Rows are one point carried round by a steady rotation, each followed by how many ticks it has turned.
The counts run from 0 to 690.
[152 138 134 171 118 162 118 127 148 118 157  82 126 125 120 146 135 144
  93 132 120  94 174 137 129  90 127 154 143 118 143 119  87 200 122  98
 101 130 139  97  95 158 120 143  99 125  78 135 132  97 145  86  97 106
 151 175 139 125 147  89  99 123 129  94 113  81  63 125 150 157 157 130
 117 161 146 140 105] => 202
[ 87 107 104 125 108 106 177 104  92 106  91 112 120 140 141 153  81  64
 127 113 147 126 161 101  87  86 138 115 130  98 142 151 147  98 107 102
  79 159 154 106 110 101 129 163  65 126  96 139 106  86 159 115 113 112
 112 164 142 130 127 113 113 123 136 126 119  92 147 170  86 100 161 131
 123 158 154 132 170] => 659
[ 87 148 157 159 141 122 137  97 164 103 122  81 130 135 138 125  82  87
 103 150 123  84 173 108 110 105 143 136 162  91 157 172 115 160 146 127
 117 124 152 132 113 150 119 144  79 127  82 102  83  83 144 116 120 114
 161 171 114 149 183 113  70 135 142 105 109 113 100 142 139 137 139 170
 140 149 175 149  94] => 686
[105 147 110 162 161 140 112 116 105 142 160  75 151  82 101 105 108 151
 107 125 159 170 112 107  89 150  95 140 146 138 100 135 117 141 117 102
 136 132  98 105 140 199 156  98 151 111  58 163 120 132 110 110 143 105
 173 162 104 121 188 147  88  76 131  94 135 128 100 160 124 131 145 134
 134 171 150 137 122] => 40
[ 82  94  86 120 140  94 159 119  53 120  89 113 111 152 125 131 101 131
 148 122 151 113 168  95 133  92 138 127 122 118 157 166 124 134 102 101
  72 166 153  83 131 108 130 156  89  98  78 138 136  88 125 111  95 119
  89 176 134 146 118 123 132 114 131 119 145 112 124 158  90 119 160 113
 126 169 166 146 176] => 661
[124 108  96 147 153 127 109 156  66 100 139 109  83 161  90  91  81 146
 147  73 106 107  79  79 123 112 169 103 163  74 107 105 148 153 158 130
 123 113 150 108 131 137 112 132  93 127 117 121 132  68 147 114 111 113
 142 129 111 140 159 146  99 140 156 161 137 109 150 148 114 130 103 134
 149 147 191 160 143] => 98
[ 89 114 100 158 142 148 125 161  91 128 135 136 159 135 141 149 133 132
 138  94 146 109 143 108 125 118 112 106 138 123 183  93 151 148 156 165
  80 146 142 106 138 134 117 190 121 127 141 132  97 131 180  71  88 140
 118 112  86  62 143 134 104  93 127 127 127 136 111 152 155 175 147 125
 163 114 167 165 125] => 281
[127 174 113 155 167 169 115 167 142 157 163 140 138 108 116 115 122  90
 120  92 170 100  94 103 106 111 115 151 181 142 111 115 167 167 166 121
 162 121 137 103 101 171 131  92 124 120 131 139 109 144 162  83 134 106
 194 153  90  88 198 110 112 135 134 110  94 134  88 138 138 167 137 131
 163 141 140 132 101] => 264
[156 119  84 134 166 145 108 167  61 120 169 129 105 148 119 105 118 139
 159  73 123 141  70 118 108 108 145 159 154 120  75 111 150 161 141 132
 143 121 148 118  99 145 122 101 147 117 123 139 133  76 116  98 129  87
 167 113  89 152 158 143  85 150 166 119 148 117 136 160  74 102 127 138
 146 137 155 146 137] => 93
[ 87 124 126 178 154 115 147 128  99 131 112 110 161 155 159 194 110 119
 130 142 164 129 170 134 112 129 121 134 127 134 179 144 114 161 146 125
  91 154 146  90 137 144 109 164 108 128 121 127  92 128 167  72 106 148
 122 173 115  64 129 122 117  84 126 124 136 146 103 149 187 162 151 143
 138 109 164 163 121] => 491
[ 79 125  84 159 166 107 119  88  97 163  93 127 120  92 149 151 107  93
 137 143 128 131 130  97  86 116 141 146 123 131 121 142 125 151 109 147
 103 172 144 108 118 138 142  82 110  84  86 129 138 100 134 135  89  87
 122 133  74  96 164 101 100 152 132  82 165 140 136 130  88 100 137 108
 122 134 157 145 161] => 457
[108 150 187 133 129 142 172  93 122 139 144  98 147 135 126 121 122 124
 104 164 148  95 154 123 134 119 135 146 149 108 158 144 104 147 158 129
 126 144 180  78 105 153  93 130  82  83  76  92 117  96 152 132 113 120
 143  86 137 187 168 102  87 155 113 107 155 108 111 125 133 173 108 150
 117 127 154 158 141] => 415
[120 103 113 142 167 176 152 161 133 145 142 122 169 126 129  88 153 129
 129 117 129 107 131 115 103  84  84 159 152 143  80 128 154 145 151 149
 201  98 123 114 134 134 118 127 145 138 122 173 113 140 125  46 105 144
 113 110 122  70 192 132  97  87 127 105 130 133 103 195 104 153 136 146
 139 139  95 127 120] => 548
[ 99  84 102 145 183 163 155 172  70 123 115 122 110 134 109 106 127 119
 131  97 121 116 153  97 111  96 149 123 134  70 111 138 154 147 165 122
 166 161 167 114 144 116 123 163 126 151  95 123 156 101 132 111 116 140
 120 146 148 110 148 137 122 102 149 143 137 131 132 195  79 169 102 118
 137 117 148 162 136] => 113
[158 137 139 146 120 163 118 117  62 117 166  97 101 165 118 111 115 134
 135 109 116 148 127 120 118  86 149 127 138 122  78 133 157 135 116 109
 125 119 102  98  93  99 130 148  76 147 133 120 135  35 128  75 110 115
 143 120 100 141 116 130 103 134 145 160 151  74 119 176 149  83 132 133
 151 125 176 158 168] => 369
[159 121 161 139 124 137 143 137  99 105 158 120 151 136 122 121 117 193
 118 105 103 135 126 123 141 128  95 141 144 102 105 106  96 110 129 132
 119 125 151  71  63 141 114 167 110 122 128 139  82 118 144  83 113 141
 129  83 122 115 156 159 123 133 150 110 158 101 150 158 133 201 113 148
 118 124 180 166 157] => 570
[104 138 119 167 124 158 133 150 136 132 144 112 151 139 146 159 138  98
 110 127 183 118 170 125 105 108  87 133 149 145 152 104 123 173 139  98
 111 148 148  84 145 160 112 158 142 131  94 160  76 127 173  73 128 110
 163 196 127  84 141 102 136  98 141 138 121 124  88 149 164 141 182 132
 153 132 126 110 109] => 487
[108 113  78 136 161  92 132 138  92 115 100 119 156 195 189 200  85 142
 171 101 135 130 130 161 137 111 117 156 116 126 145 133  83 117 116 123
 100 129 148  96  87 150 117 130 104 107 140 145  99 100 141  67 121 149
 120 155 113  79 142 149 119 112 160  85 150 160 151 140 124 152 138 148
 140 118 153 161 115] => 505
[103 130 105 129 170  98 149  86  89 109  86 114 119 136 130 139 102  85
 154 128 150 151 153  91  77  99 134 150 127 147  98 169 123 115 106 115
 112 176 154  94 116 108 134 108  96 105  99 130 128  85 118 130  91  72
 130 153 108 141 151  91 115 140 147 107 165 121 136 161  94  86 156 105
 118 139 159 136 163] => 667
[103 118  99 119  95 130 159 132  76 118 145 124 121 150 138 116 109  96
 131 118 166 122 142  93 112  84 112 112 129 119 122 109 146 151 107  76
  78 151 153  84  99 111 134 160 105 122  95 147 101 104 161 103 122  92
 117 168 138 149 114 105 142 117 125 124 122  80 122 159  89  94 181 124
 144 169 121 107 172] => 657
[119 126  92 150 120 125 131 130  89 126 133 129 145 109 138 155  89 134
 119  91 128 133 131 106 129 127  96 128 135 122 123 119 117 120  86  91
  74 135 117  94  63 145 172 142 130 127 129 165  98 158 131  50 106 118
 107 174 115  93 123 138 145  90 121  68  93 107 133 140 100 153 158 134
 153 185 156 134 144] => 20
[138 145 136 151 119 176 150 139  48 156 161 122 114 149 143 131 149 145
 156 129 147 135 125 129 126  95 135 138 142 160 114 141 156 192 156  94
 113 172 142  43  88 122 132 134 100 118 129 102 136  85 148  84 106  87
 155 133 108 151  95 104 123 154 127 143 151  87  74 144 143  87 148 109
 119 125 134 134 164] => 641
[ 90  86  99 121 134 115 172 119  76 121  96 120 133 124 132 137 109  99
 121 130 148 115 149 108 119  93 115 143 124 120 107 170 120 123  93  78
 114 168 164  80 100 128 155 132 124  99  76 163 123 111 102 115 133  98
  99 169 137 165 139 121 113 132 149  85 148 121 137 168  40 117 164 118
 107 171 135 121 154] => 663
[135 100 174 116 145 159 205 142 144 110 139 129 149 143 123  87 121 129
 143 141 123 101 150 130 126  93  96 153 138 108  83 144  79 140 168 113
 177 137 183  77 111 144  89 148 121 129 108 126  89 133 139 101 118 103
 121  97 158 111 190 109 126 142 128  94 150 115 158 169  62 159 148 137
 129  96 102 139 157] => 129
[ 99 122 108 157 154  94 138 117 113 114 121  85 139 110 100 118  70 155
 122  91 141 123 101  96 109 152 119 113 152  95 132 121 108 131 128  94
  94 116 114  96 122 182 127 116 101 107  76 162  84 145 151 111 132 118
 111 172 129 125 192 159 103  89 118 100 122 109 123 120 115 173 131 151
 115 183 176 151 135] => 35
[ 78  97 147 140 160 123 174 100  74 128  99 104 118 120 128 112 102 113
 133 160 144 131 185  91 112  93 130 142 117  92 103 168 139 114 122 123
 144 154 153 121 132  84 137 152 100 124  89 131 156  78 102 103  86 140
  76 121 141 134 148 120 118  96 119 141 148 125 122 197  94 126 116 116
 109 151 164 152 188] => 389
[ 97  99 140 125  90 132 185 122  77 155 140 118 136 136 153 113 115 103
 125 143 152 113 129 140 141  87 118 132 125 113 124 164 145 158 125  71
 106 155 138  70  72 117 156 164 118 142  96 132 104 103 140  54 120 131
 109 148 138 161 105 135  96 118 110 130 139  89 107 162  83  99 159 148
 125 171 129 111 162] => 650
[109 129  80 158 195 118 121 119  82 134 100  66 148 123 107 127 101 163
 152 103 144 140 104 113  95 157 146 139 153 141 124 146 105 144 135 102
 130 156 111  88 140 183 132  84 114  86  61 150 138 125 120 121 110 111
 138 142 109 109 182 156  90  93 146 101 133 136 119 156 130 144 131 133
 111 160 150 167 118] => 38
[104 114 114 144 158 119 150 126  65 161 137  89 151 162 155 162 127 118
 135 160 210 139 159 134 140 124 138 173 127 159 157 139 129 134 113  83
 118 164 148  64  80 104 137 126 114  71 119 124 129  90 142  50 111 147
 137 141 101 117 116 145 159 128 141 116 145 156  91 145 165 143 132 121
  98 146 153 132 138] => 221
[119 148 132 138 114 157 157 108  77 152 157 102 119 126 121 102  97  78
 114 134 155 161 119  86 102 133 125  96 141  83  77  99 160  91 124 129
 126 139 112 132 101 114 125 142 101 132  91 138 115  81 148 116 127 130
 161 125 120 120 143 155 120  97 132 163 130  63 137 188 133 131  82 117
 175 131 152 142 178] => 591
[108 120 147 129 165 160 174 139 111 130 141 125 173 173 171  98 110 135
 161 128 105 123 139 153 119  94  75 143 102 108  61 170 119 161 155 117
 196  99 120 100 131 172 111 141 142 142 118 156 116 137 112  93 135 133
 115 126 139  96 171 133  95  85 112  98 142 114 119 172  84 130 131 133
 156 105  90 151 148] => 338
[102 126 113 194 158 126 132 154 131 127 101  90 135 127 130 171 100 120
 127 123 129  81 126 133 121 121 157 137 140 104 162 150  95 197 185  94
 106 164 153  94 129 162 116 121 108 111  74 104 122 104 168  87 105 126
 143 185 121  74 154 124 101 108 144 116 106 137  77 129 155 155 128 139
 116 122 143 157 102] => 478
[ 81 126 148 137 189 113 172 116  79 125 131 102 187 182 157 114 101 151
 169 134 146 139 123 148  90 117 106 154 121 131 130 167 128 137 168 148
 148 112 125  91 128 149 112 159 124 120 146 139 108 111 139  63 121 146
 124  87 114  95 151 162  77  81 105 139 131 134  73 164 166 116 140 151
 152 114 152 148 128] => 64
[129 154 113 145 188 169 144 160  85 117 152 113 128 161 134 108 113 103
 157 112 120 140 150 110 102  96  97 126 115 103  56 159 126 136 156 110
 194 132 106 135 141 152 124 140 129 164 121 142 142 119 127 101 128  96
 165 173 129  67 156 118 125  70 137 151 105 112 119 177 124 131 124 118
 190 102 106 160 122] => 330
[134 132  56 142 158 109 111 125  82 109 118  76 117 135  95 124  80 160
 148  82 134 148  95  89 102 122 136 108 136 120 130 104  92 129 117 105
  77 132 111 112 138 169 135 118  96  99 105 150 133 121 135 107  83  83
 150 169 111  85 164 137 122  87 122  96 114 115 109 132 128 118 151 112
 140 159 161 154 150] => 31
[ 99 157 197 146  94 151 182 111  73 145 160 134 138 112 147 134 132 141
 116 141 130 128 125 146 114 110 124 151 145 124  89 169 167 162 140  93
 134 153 149  53  68 136 151 149  96 140 128  99 108  97 160  98 130 125
 140 114 116 157 124 113  86 157 127 126 142  68 105 140 144 132 137 150
 103 144 178 145 165] => 638
[153 136 153 115 125 180 151 127 133 116 178 105 132 160 132 100 140 114
 121 129 115 113 173 123 120  93  80 135 143 111 100  93  81 144 128 121
 128 139 170 100 119 145  90 185 131 156  94 136  98 104 130 115 106  80
 153 128 140 124 157  79 124 128 143  98 150  66 122 162  93 134 158 135
 171  95 114 129 132] => 135
[ 90 129 148 138 168 147 127 112 108 128 128  73 150 148 131 113 136 137
 117 162 160  92 175 112 135 124 138 148 144 123 178 181 105 192 167  91
 134 124 151  87 141 150 108 111 121  98  71  95 124  92 110 104 138 128
 150 162 114 174 158 102  85 114 139 107 140 151  76 146 131 140 136 158
 129 149 141 131  76] => 689
[ 87 104 141 128 147 116 161 131  66 102 163 137 195 176 153 116 107 161
 122  94 144 135 129 132 124 116  74 137 147 117 146 102 129 130 118 143
 102  92 150  92 113 183 113 177 133 126 137 158  69 135 155  79 154 139
 102  92 140 134 152 127  93  99 126 110 146 132 125 145 114 163 143 172
 142 140 155 152 155] => 75
[ 83 112 114 121  82 116 169 109  91 110 125 121 120 121 132 125  85  84
 114 129 159 128 155  96 104  87 111  98 139 109 115 142 151 128  87  98
  77 151 147  93  97 108 143 176  86 145  97 148  83  98 170 107 114 103
 114 172 140 141 129 114 117 119 126 127 124  81 131 156 102  88 168 131
 142 165 158 110 177] => 658
[112 130 132 172 161 122 138  94 112 119  94 117 116 119 135 152 121 153
 124 153 110  89 162 123 125  83 143 170 133 122 123 167  84 177 131 111
 141 128 147  85 102 148 116 100  72  96  98 109 161  94 142 126  72 114
 111 132 125 118 171  80 121 138 124  78 141 122 107 128 133 165 123 111
  84 142 160 174 154] => 193
[ 93 139 105 171 168 128 122 143 110 135 107 116 112  98 126 160 109 133
 112 110 123  98 129 116 129 129 136 154 143 108 120 164  84 188 137  87
 126 164 157  88 104 174 145  93 125 104  80 129 141 142 134 113 121  96
 137 183 123 108 161  98 123 142 154  75 126 132 122 119  84 176 148 115
 106 172 151 156 111] => 466
[144 108 122 139  88 176 135 155  65 127 183 114 100 155 118  96 123 139
 121  95 109 109 125 110 153  84 142 116 146  84 101 104 137 154 109  75
 119 105 127  95  79 116 134 147 111 146 111 125 125  80 151  77 135 136
 124 156 136 167 113 136 121 121 147 144 115  72 120 163  98 137 125 151
 143 172 163 142 142] => 372
[119 103 131 128 108 160 165 120  76 137 168 110 118 128  86  63 105 110
 127 148 156 130 133  81 109  87 131 127 140 114  71 101 171 131 124  92
 136 112 109  89 127  93 136 136 116 128  87 155 107  72 136  79 129 121
 111 137 132 166 156 113 140 116 130 154 156  87 134 179 105  93 125 133
 109 170 140 119 194] => 380
[114 157 132 158 198 148 130 149  82 129 152 111 128 158 127 107 118 142
 163 134 123 151 137  97 103 103 106 112 113 121  77 150 131 143 164 106
 184 125  96 111 162 134 120 146 127 162 126 126 138 120 120  99 121 107
 160 168 119  75 153 115 131  75 134 162 118 117 105 176 160 117 115 107
 196  98 146 164 152] => 329
[ 75 156 124 160 175 123 117 141 101 140 146 136 139 109 117 106 113 137
  98 110 160 103 117 100 138 147 131 148 168  88 151 137 134 169 138 109
 140 111 150 123  89 182 150 108 136 109 100 129 124 141 135 101 146 136
 156 166 101 135 186 122 112 107 148  85 120 141 111 122 110 208 121 128
 147 179 175 158  97] => 257
[107 146 130 128 179 159 158 115  74 162 174 144 120 141 135  74 112 113
 142 146 152 150 141  72 129 106  91 126 126  96  68 126 135 128 130 106
 159 121 119 118 112 125 147 135 138 120  92 138 149 126 118 113 132  97
 137 133 125 123 161 114 174  83 117 128 129  82 112 174  83 131 121  74
 186 133 112 129 197] => 602
[116  99  98 142 170 165 132 154  57 147 157 111 110 135  93  72 124 138
 147 113 152 125 107  67 105 110 147 132 153 103  86 103 155 167 178 120
 162 147 145 106 168 109 110 121 140 134  93 118 148  81 136 114 120 111
 137 131 106 140 157 118 103 123 153 166 157 133 111 174 104  99 123 119
 145 121 136 140 149] => 106
